In the rows, 128 means zero.
One turn moves every row onto another: examples first, then more rows asked
sune: 124, 144, 130, 146, 112, 87, 133, 149, 139, 126, 129, 98, 119
besab: 159, 128, 128, 147, 112, 162, 125, 116, 173, 118, 117, 117, 149
gabeg: 144, 148, 124, 160, 123, 116, 140, 140, 129, 129, 128, 83, 129
gev: 159, 131, 149, 110, 124, 121, 119, 86, 163, 169, 133, 128, 129
ziniz: 142, 119, 127, 135, 138, 115, 110, 78, 117, 151, 106, 148, 114
nopev: 127, 101, 111, 110, 120, 157, 116, 128, 150, 116, 111, 162, 113
zegu: 167, 147, 141, 149, 143, 144, 128, 90, 138, 114, 127, 141, 149
pep: 156, 108, 101, 156, 106, 113, 134, 133, 163, 101, 116, 122, 127
Vimo: 141, 137, 99, 141, 165, 138, 139, 95, 149, 156, 131, 111, 127
miga: 147, 101, 91, 119, 156, 114, 125, 148, 126, 128, 113, 146, 121
zok: 142, 107, 108, 137, 105, 138, 122, 121, 191, 115, 113, 137, 134
rede: 155, 114, 104, 145, 142, 131, 126, 89, 158, 111, 115, 161, 133
bulip: 163, 122, 135, 114, 128, 128, 121, 82, 165, 170, 129, 129, 128
basu: 155, 115, 131, 110, 124, 118, 119, 85, 171, 169, 127, 137, 121
Sir: 135, 146, 162, 109, 117, 163, 117, 134, 128, 119, 127, 141, 131
kozo: 105, 148, 150, 97, 123, 138, 119, 146, 135, 146, 133, 127, 113
Kab: 143, 123, 128, 144, 96, 89, 130, 144, 162, 100, 124, 127, 126
mino: 132, 124, 127, 107, 144, 87, 121, 162, 124, 127, 124, 150, 122
Lam: 146, 131, 141, 135, 138, 118, 110, 78, 112, 154, 110, 143, 119
tik: 93, 154, 139, 143, 124, 104, 116, 136, 126, 137, 115, 114, 118
Dut: 116, 155, 129, 157, 136, 138, 123, 124, 115, 139, 112, 97, 129
zez: 91, 124, 102, 144, 127, 104, 116, 131, 140, 134, 105, 125, 107
zaze: 99, 116, 112, 97, 126, 133, 119, 142, 150, 144, 122, 142, 100
Kunof: 171, 127, 120, 163, 112, 131, 137, 130, 147, 105, 121, 106, 140
mafud: 152, 103, 109, 100, 137, 102, 126, 157, 161, 128, 128, 151, 127
vuvim: 121, 111, 97, 113, 140, 169, 126, 128, 141, 146, 118, 125, 109
rurib: 146, 122, 125, 121, 128, 184, 121, 121, 132, 118, 115, 140, 128
Kirig: 108, 152, 134, 116, 142, 84, 129, 118, 158, 152, 141, 130, 117
Rofil: 113, 125, 93, 160, 140, 138, 123, 118, 128, 137, 101, 109, 116
kedi: 115, 125, 147, 99, 109, 134, 111, 141, 146, 115, 122, 163, 116
zirok: 151, 124, 144, 105, 120, 110, 116, 90, 169, 168, 131, 136, 124
Fomaz: 116, 121, 91, 126, 153, 102, 133, 105, 168, 151, 128, 134, 110
rezum: 134, 121, 135, 129, 133, 101, 107, 82, 121, 150, 108, 153, 111
Zefiv: 151, 148, 147, 117, 151, 114, 125, 156, 106, 132, 129, 127, 139
Kezu: 176, 104, 98, 116, 151, 140, 133, 144, 151, 133, 123, 133, 139
Lika: 128, 127, 141, 125, 93, 114, 117, 134, 188, 114, 122, 141, 134
Gisop: 133, 168, 142, 131, 154, 120, 135, 109, 141, 157, 144, 106, 134
zefe: 143, 121, 92, 163, 128, 119, 140, 134, 138, 127, 118, 92, 119
Vep: 166, 125, 111, 130, 163, 141, 130, 143, 109, 133, 117, 124, 138
kuru: 179, 137, 137, 114, 148, 140, 133, 149, 134, 134, 135, 120, 152
fegif: 143, 157, 165, 131, 128, 107, 121, 106, 146, 112, 133, 155, 142
Gezav: 155, 136, 150, 98, 133, 103, 126, 163, 146, 131, 138, 138, 140
Vetot: 124, 118, 98, 150, 117, 89, 135, 144, 150, 124, 120, 107, 111
gomob: 132, 124, 130, 128, 127, 93, 119, 105, 164, 107, 123, 174, 125
rini: 137, 133, 148, 129, 132, 104, 107, 83, 115, 153, 112, 147, 117
bobes: 128, 144, 134, 112, 138, 173, 126, 133, 125, 148, 128, 111, 122
zotus: 145, 149, 161, 134, 99, 138, 121, 128, 171, 118, 128, 120, 151
bitos: 157, 143, 148, 152, 101, 109, 132, 141, 146, 103, 129, 110, 140

Rofil turns into Lika
Gisop turns into rede
Kab turns into gabeg
Now these:
gev turns into ziniz
vuvim turns into kedi
miga turns into Gezav

